In the data rows, the value 128 means zero.
Some points, one per row:
[177 121 137 102 104 160 142 133  96 110 150 122  96 155 137 154 149 149
 154 112 153 150 148 100]
[140 160 115  85  89 147 166 121  96 110 164 134  96 155 175 174 185 127
  89 125 134 141 148  96]
[ 97  93 183 173 165 124  89 124  96 184  99 144 160  90  92 134  98 168
 154  91 141 117 148 148]
[132  85 196 132 146 133  94 161  96 110 160 208 160  90  72 155 128 185
 154 123 187 164 148 107]
[162 116 108 118 120 120 116 179  96 110 144 131 160 155 109 119 147 102
  89 149 145 166 148  86]
[176 129 127 100  95 141 149 142  96 110 158 151  96 155 147 153 179 145
 154  97 154 139 148  89]
[ 82  78 183 115 194  44  53 141  96 184  53 195 160  90  79 201 111 162
 154 145 188  50 148 120]
[ 80  88 172 155 187  77  72 145  96 184  93 140 160  90  66 146  92 142
 154 141 144  88 148 145]
[154 129 126 112 110 138 137 142  96 110 139 128  96 155 143 140 144 131
  89 100 140 141 148 113]
[141 157 110  94  95 135 165 126  96 110 180 133  96 155 176 174 188 123
 154 110 136 141 148  89]
[164 134 135 116 113 157 150 125 160 110 145 145  96 155 146 145 144 142
  89 114 145 159 148 104]
[122 109 139 191 175 108 122  64  96 184  81  95 160  90 115 106  81 130
 154 133  94  78  76 182]
[159 157 115 114  91 153 151 146 160 110 160 121  96 155 137 123 144 136
  89 107 133 159 148 121]
[140 113 105 127 125 110 113 172 160 110 122 135 160  90  95  99 113  77
  89 161 133 161 148 119]
[112  90 242  98 174 120  62 180  96 110 178 237 160  90  83 196 152 217
 154 119 209 142 148  97]
[153 121  94 130 110 114 120 176 160 110 139 129 160 155 111 126 138 105
  89 142 141 166 148 105]
[125 134  97 145 143 100 126 113 160 110 106 114 160 155 140 102 112  70
 154 171  99  92  76 145]
[132 166 119  95 107 156 168 115 160 110 147 102  96 155 182 153 181 118
  89 130 127 140 148  97]
[ 84  92 192 164 164 128  86 118  96 184 112 141 160  90  80 138  94 166
 154 114 148 117 148 150]
[178 108 153 121 112 161 125 123  96 110 137 128 160  90 127 151 132 171
 154 111 154 148 148 120]
[163 129 122 128 113 122 134 111  96 110 137 127  96 155 128 132 123 134
  89 128 137 128 148 114]
[116  91 174 102 163  85  81 158  96 110 114 146 160  90 107 205 148 175
 154 106 166  82 148 110]
[157 109 129 132 125 131 111 173  96 110 139 150 160  90 102 115 133 118
 154 189 155 159 148 103]
[124  88 185 118 147 120  93 161  96 110 124 184 160  90  88 149 120 187
 154 104 178 154 148 112]
[106 187 127  87  90 159 191 113 160 110 150 137  96 155 180 132 182 135
  89  81 115 147 148 103]
[ 96 182 109 130 123 180 154  56 160 184 152  82  96 155 163  72  97 130
 154  94  76 131 148 181]
[136 154 110 108 100 135 165 124 160 110 127 115  96 155 157 129 142 125
 154 130 116 137 148 118]
[149 126 124 130 109 142 132 141 160 110 140 130  96 155 139 134 139 130
  89 139 132 127 148 117]
[123 176  95  71  54 163 178 106 160 110 136  93  96 155 167 117 170 115
  89  95 111 177  76 122]
Here are 10 more points, each followed by its number:
[133 138 128 141 113 143 141 105 160 110 138  86  96 155 146 109 119 133
  89 137 109 131 148 151] 0
[116 111 132 170 165 130 110  89 160 184 101  91  96  90 121 106  94 151
 154 130  99  90  76 180] 1
[107 130  92 151 148  91 119 130 160 110  78 107 160 155 142 103  95  89
 154 161  95  74  76 159] 2
[138 159 115  94 106 155 156 125  96 110 165 131  96 155 165 143 162 125
  89 103 125 143 148 114] 3
[185 105 139 105 119 167 141 125  96 110 137 139  96  90 122 157 153 164
 154  87 154 129 148  98] 4
[142 137 128 143 124 137 138 121 160 110 134 110  96 155 152 125 116 120
  89 105 114 127 148 135] 5
[ 81 203 148  58  73 170 189  84 160 110 153 141  96 155 190 126 181 134
  89  90  96 131 148  96] 6
[173 106 162 114 113 161 138 106  96 110 146 141 160  90 127 150 144 180
 154  68 149 132 148 112] 7
[106 169 119 143 108 164 159  81 160 110 151  94  96 155 158  98 111 149
  89  96  94 139  76 152] 8
[105  90 185 145 157 131  93 138  96 184 125 137 160  90  86 146 106 193
 154 111 160 139 148 133] 9
Which two of these numbered points are nearest to each point below, looking only along the 8 directions in which the first points spread most? Their numbers follow each, nearest first.
[ 74 210 129  64  65 203 202  91 160 110 183 123  96 155 195 116 165 131
  89  72  90 165 148 125] > 6 3
[118 107 146 191 169  99 123  74  96 184  79  94  96  90 114 117  85 146
 154  97 100  80  76 188] > 1 2
[114 108 129 183 172 115 117  85 160 184  91 112 160  90 118 111  89 141
 154 108 103  70  76 186] > 1 2
[173 115 151 124 128 134 126 109  96 110 132 138 160  90 125 151 135 168
 154  82 155 121 148 124] > 7 4
[114 107 131 196 174 114 118  56 160 184  79  80  96  90 125 115  64 144
 154  88  90  59  76 197] > 1 2
[103  85 201 155 163 115  88 126  96 184 120 148 160  90  82 134 104 176
 154 108 160 126 148 151] > 9 7
[126 115  83 136 133  89 118 131 160 110 126  99 160 155 125 120 109  82
 154 153 107 121  76 146] > 2 0
Here are 10 other points, each followed by its number:
[173 133 117 113 114 144 148 120  96 110 148 133  96 155 148 158 159 141
 154 139 143 151 148  96] 0
[131 160 129  93 105 145 153 114  96 110 151 122  96 155 169 135 157 121
  89 116 113 139 148 119] 1
[126 109 142 197 161 112 111  75  96 184 108 115 160  90 114 122  80 153
 154 103  96  84  76 179] 2
[149 121  80 107 129 105 110 174 160 110 111 104 160 155 107 105 119  81
  89 169 123 150  76 123] 3
[138 100 123 126 135 124 104 169  96 110 156 172 160  90  88 140 131 127
 154 134 165 162 148  98] 4
[145 153 133 108  97 150 167 127  96 110 151 137  96 155 166 154 161 132
  89 143 134 153 148  94] 5
[ 99 113  82 176 167  77 110  91 160 184  84  89 160 155 113  88  71  82
 154 143  78  79  76 178] 6
[114 132  85 153 149 101 131 140 160 110  93 127  96 155 145  97 113  76
 154 156  86  94  76 154] 7
[ 78  73 197 116 198  60  56 146  96 184  57 195 160  90  86 196 100 169
 154 139 169  65 148 126] 8
[ 85 120  87 186 162  80 116 130 160 110  81  98 160  90 105  84  76  80
 154 155  80  76  76 191] 9
Which two of these numbered points are nearest to each point below, looking only along the 8 directions in which the first points spread most? Their numbers follow each, nearest first.
[ 74  81 181 113 210  32  57 159  96 184  54 213 160  90  80 203 112 164
 154 141 181  37 148 134] > 8 4
[121 135 101 133 135 112 119 129 160 110  98 101  96 155 135 105 107  93
 154 140  97 100  76 157] > 7 9
[ 72 199 127  80  83 168 193  80 160 110 147  72  96 155 177  60 131 111
  89  96  67 166 148 164] > 1 5
[ 71 208 131  98  98 189 174  84 160 110 151  92  96 155 163  65 123 126
  89  74  58 125 148 166] > 1 5
[122  91 172 142 135 121 102 153  96 110 144 179 160  90  84 144 115 179
 154 146 168 155 148 110] > 4 0
[ 90  90 152 145 161 102  88 116  96 184 107 118 160  90  75 121  98 137
 154 151 140  96 148 141] > 2 8
[107  92 171 169 169  94  89 122  96 184  97 121 160  90  73 131  91 158
 154 150 135 128 148 162] > 2 8
